Rows are one point carried round by a steady rotation, each followed by how many ticks it has turned.
The counts run from 0 to 869.
[ 10  52  26  -2 -23 -21  -2  33 -10 -38   2 -39  26   1 -40   9 -19  -4
  -3   6 -30 -38   9   4  32  -3  20   3 -11 -46  -1  -8   3   1  -8  21
  24  14 -20 -57  -2  -2  10  40  18 -27 -13  10 -11   2  25]  602
[ 21 -39   9 -11  13  20 -27   8  19 -15 -12  17  -4 -18   9  -5 -21 -22
 -17  10   7  -8  -1  13 -18   2 -38 -23  43   5 -22  -2 -11 -37  54 -40
   2 -30 -29  31  31  19   3  -2   2  14 -47 -31 -22  21 -10]  391
[-26 -24 -27   1  27  -3   8 -16  14  37  43  -9   0  -9   2  35   8   8
  27  25 -31  30 -19 -11 -28 -18   9  -2  -9  13  -8  19  34  47 -38  51
  18  13  26   9 -10   3  -3   0   7  12   9 -20  31 -41   8]  473
[  0   3   4   0  15  16   4  -6  -3   2  27 -25  12 -35   5  27   7 -22
   9  28 -11  -4  17  14 -12  33  -1  38 -22  -3 -12  23  53  28 -11  38
  15   0  30 -43 -17   1  -8   8 -49 -11   2   1  23 -67 -15]  842
[ 15  -8   5  -4   2  -4 -33  18  -5 -20 -14   1   7  10  -9  -5 -22  -4
 -22  -5 -10 -14 -12   9   7 -23 -15 -35  42 -22 -11 -12 -31 -50  39 -28
  13 -20 -52   6  29  16   7   8  50   2 -40  -8 -28  58   0]  384
[ -7  18  -6   3  20  -6 -11   6 -20  -3  -7 -41  16   6 -26 -13  -4  -6
   5  37 -58 -16 -31   3  28  -7  50 -11 -11 -15   8 -10  -1  10 -50  25
  54  11   7 -40 -37 -18  16  26  24  -2   9  15  10 -29  20]  235
[-14  12  23  -2 -36  -1  17   5  60  28  -4  22   0 -27  -2 -10  17  57
  24 -11  14   8  -9   4   9   1 -10   0  10 -14 -17  13 -61  -6 -20 -16
  -3  17 -26  56 -10 -10   7 -16  -5  33   6  21   6  13 -19]  670
[ -7 -24 -29  19 -15  -6  12  -7  10  45  11  20 -31   7  15  -5   6  18
   3 -16 -21  31  13  40 -17 -14 -33  35 -15  37 -17  18   8 -19  -4   0
  19 -20  27  19 -20 -10  -5  -5 -36 -56 -14  46  42  10 -30]  171
[ -7 -14  31 -21  -9  28  40 -22  32   5   4  35   8 -21  31   5  19  10
  11 -37  61   5  20  -8 -25  22 -15   5  11  -6 -14  17 -17  -6  16 -12
 -36   9 -13  25  23  -2 -23 -27 -23  62  -3 -23 -35   5 -26]  683
[  6 -44 -29  11   1  10  -6 -18   5  33   5  32 -31  -5  34  -5   6  -4
 -11  -5   1  28  12  27 -31   6 -47  28   0  47 -17  12  11 -14  18 -21
  -1 -36  23  29 -11   6  -3 -17 -47 -49 -19  25  27   2 -34]  163
[  9  29  30 -18  -2   6 -25  19   4 -34 -34 -19  22 -19  -8 -23  -8  13
 -10  21  -4 -24 -27   5  33   4  17 -34  30 -47  -3 -10 -50 -34  -3 -26
  21   4 -51  -6   0   1   6   7  39  33  -2   8 -23  19   1]  639
[-19  12   4 -11  -6 -21  51 -11   1  17  26   8   9  32   8  30  22  22
   9 -56  22  20  11 -19 -11 -33  23 -13  -5 -19  12   6 -10  -1  -3  30
 -22  27 -23 -12  31  -2 -24  -4  48  35   3 -10 -34  47   2]  705
[  1 -42 -29  -8  41   0  -6 -18 -27   1  23   8   0  28   0  27 -10 -35
 -10   5   5  12  -6 -32 -36 -17  -7 -26  18  22   7 -10  38  16  36   9
 -18 -11   1  10  45  28  -4   0  25  11 -23 -66 -21  11  17]  740
[  1 -10 -34  17 -10 -13 -35   9   0  18 -23   9 -45  21  12 -23  -6  14
  -6  -5 -40  27 -19  33  18 -43 -12 -19   3  38   1  -7   2 -37  -5 -20
  20 -25  10  23 -17  -9  -8  -7  25 -46   1  45  36  31   5]  782
[ -4   9  15 -22   3   3  20  -5  10 -20  21   7   6  11  18  40  10  -7
   8 -31  33   4  18 -27 -14 -12   8 -22   8 -17   6   7  43  11  23  32
 -39  25 -11 -15  48  16 -37  -8  36  46   0 -44 -34  10  10]  81
[  8  43  30  -6 -22  -7  35   1 -19 -33  -4   7  17  10   1   5  12  -2
  -7 -43  62 -19  43 -23  12  22   6  14 -17 -23  23  -7  -2   8  20   1
 -59  19  -8 -26  22   3  -7  -8  -9  12  24  -5 -42  18   0]  317
[  3  -8  32 -22  -3  30  26 -15  31  -2 -10  30  11 -26  35 -10  17  10
  -1 -26  53  -5  13  -4 -16  26 -10   0  19 -13  -9  15 -27 -18  16 -23
 -33   6 -22  25  15   4 -23 -25 -11  62   1 -12 -33   6 -29]  674
[-16  -8 -51  19  29 -20 -26  -9 -35  26 -18 -13  -7  18  -6 -20  10  19
  -1  38 -25  22 -49 -20   8 -25  17 -17  -8  26  21 -14 -13  18 -36  -3
  11   0  16  22 -26  -8  33  -5  25 -20  41  27  36  -2  13]  509
[-11 -35 -15 -15  47  26  16 -33  -1  17  35   0   6 -11  30  36  17 -29
   7   5  -1  20   1  -8 -35   0  12  -2   1   9 -11  25  64  22  -8  46
   2   6  27 -23  10   3 -31  -9   0  34  -8 -40  -1 -45  -5]  466
[-22  -3 -47  12  40 -18 -15 -14 -26  32  10 -25  -1  17  -3   4   9  14
  11  32 -41  26 -45 -22  -4 -34  26 -19  -5   6  14  -2   6  27 -44  33
  24  16  14   1 -15   1  13   0  46   0  29   3  29 -13  18]  490
[ 16   5  33  -7  -2  13 -25  19  16 -39   5 -27  26 -38 -37  12 -27 -20
  -1  51 -10 -38   1 -10   3  36 -15  10  14 -25 -15  -4   8  25  15  -6
  15  -5  -9  -7   7  14  26  32 -31   9 -25 -40  -7 -46  10]  616
[ -6 -13   4 -13  14   3   7 -13  22  -9  38   7   2  -7   7  51   2 -10
  11  -5  30   6   9 -30 -27  -7 -11 -18  14  -2  -5  15  49  35  30  29
 -40  16  -6  13  50  27 -22  -7  15  37 -11 -63 -16 -11  14]  89
[ -1  17  -1   5  16   3 -18   3 -29 -10 -27 -34  15   2 -18 -27  -6  -3
   3  41 -43 -12 -40  -1  30  -3  48 -22  -3 -15  11 -17 -13   0 -49   5
  44   5   1 -32 -36 -24  16  16  29  12  25  17   5 -24  28]  244
[  6  30  32   0 -30  -1  30  -1   3 -20   7  20  10 -12  -3   7  10  -4
   6 -31  67 -17  40 -30  -4  35 -13  34 -20  -1  14   0   8  35  18 -10
 -63  16   7   5  18   8   1 -12 -47   9  23 -19 -18 -10  -5]  315
[  4   4 -45  17  29 -12 -28 -11 -61   9 -32  -6  -8  33   8 -34  10   1
 -18  18  -7  17 -34  -9  23 -20  26 -22  -5  19  33 -20 -20  -7 -21 -24
   2  -6   9  -5 -25  -6  17 -13  32 -16  47  36  14  17  10]  517
[ -2  13 -11  29 -31 -17   7   8  -8  15 -17  13 -27   9  -8 -27   2  12
   0  -5   8   0  14   9  12   8 -13  35 -35  39  13 -11 -10  15 -16 -24
 -14  -4  41  20 -38 -11  20  -6 -54 -57  30  48  38  -5  -2]  548
[ -4 -32 -33 -10  71  19  -9 -33 -50  -2  11 -15  13  10  27  13  11 -38
 -11  31  -2  16 -24 -29 -21  -1  27 -23   7  13  13   5  43  18  -6  24
  -1   0  15 -29   9   5 -13 -13  28  25  16 -33  -7 -30   5]  486
[  1 -39   8   2 -14   5 -29  14  59  17  -2  29 -22 -28  -4  -8 -15  15
   4  13 -17   5 -12  24 -15   0 -48  -6  34  14 -36   5 -27 -20  23 -29
  20 -23 -17  66   4  12   4  -2 -12  -3 -43  -8  16  11 -13]  398
[ 14  40   7   3 -24  -5  23   7 -49 -28 -23  -2  -4  33   5 -17   3 -19
 -23 -48  18 -18  38  11  26   9  15  28 -33  -2  22 -13  10 -22   6  -9
 -16  -3  16 -55 -12 -21 -11   2 -18 -44  18  46 -14  22   1]  563
[-16   0  20  -6 -18  -4  26   1  56   6  39  18  -5 -11  -9  48   2  17
  35 -14  15  12  12 -25 -22 -10 -14  -2  -1   3 -10  14  32  48   3  35
 -33  28   6  33  29  17 -17  -1  -5  31  -2 -48   3 -19  12]  78
[  5   4 -35  15  19  -7 -22 -13 -64   2 -43  -1 -16  30  16 -41  12  -5
 -23   3   4  11 -27  -9  24 -14  22  -9  -8  24  38 -21 -18 -20 -14 -30
  -7 -11  11  -3 -23 -12  14 -17  22 -26  50  45   9  23   4]  526
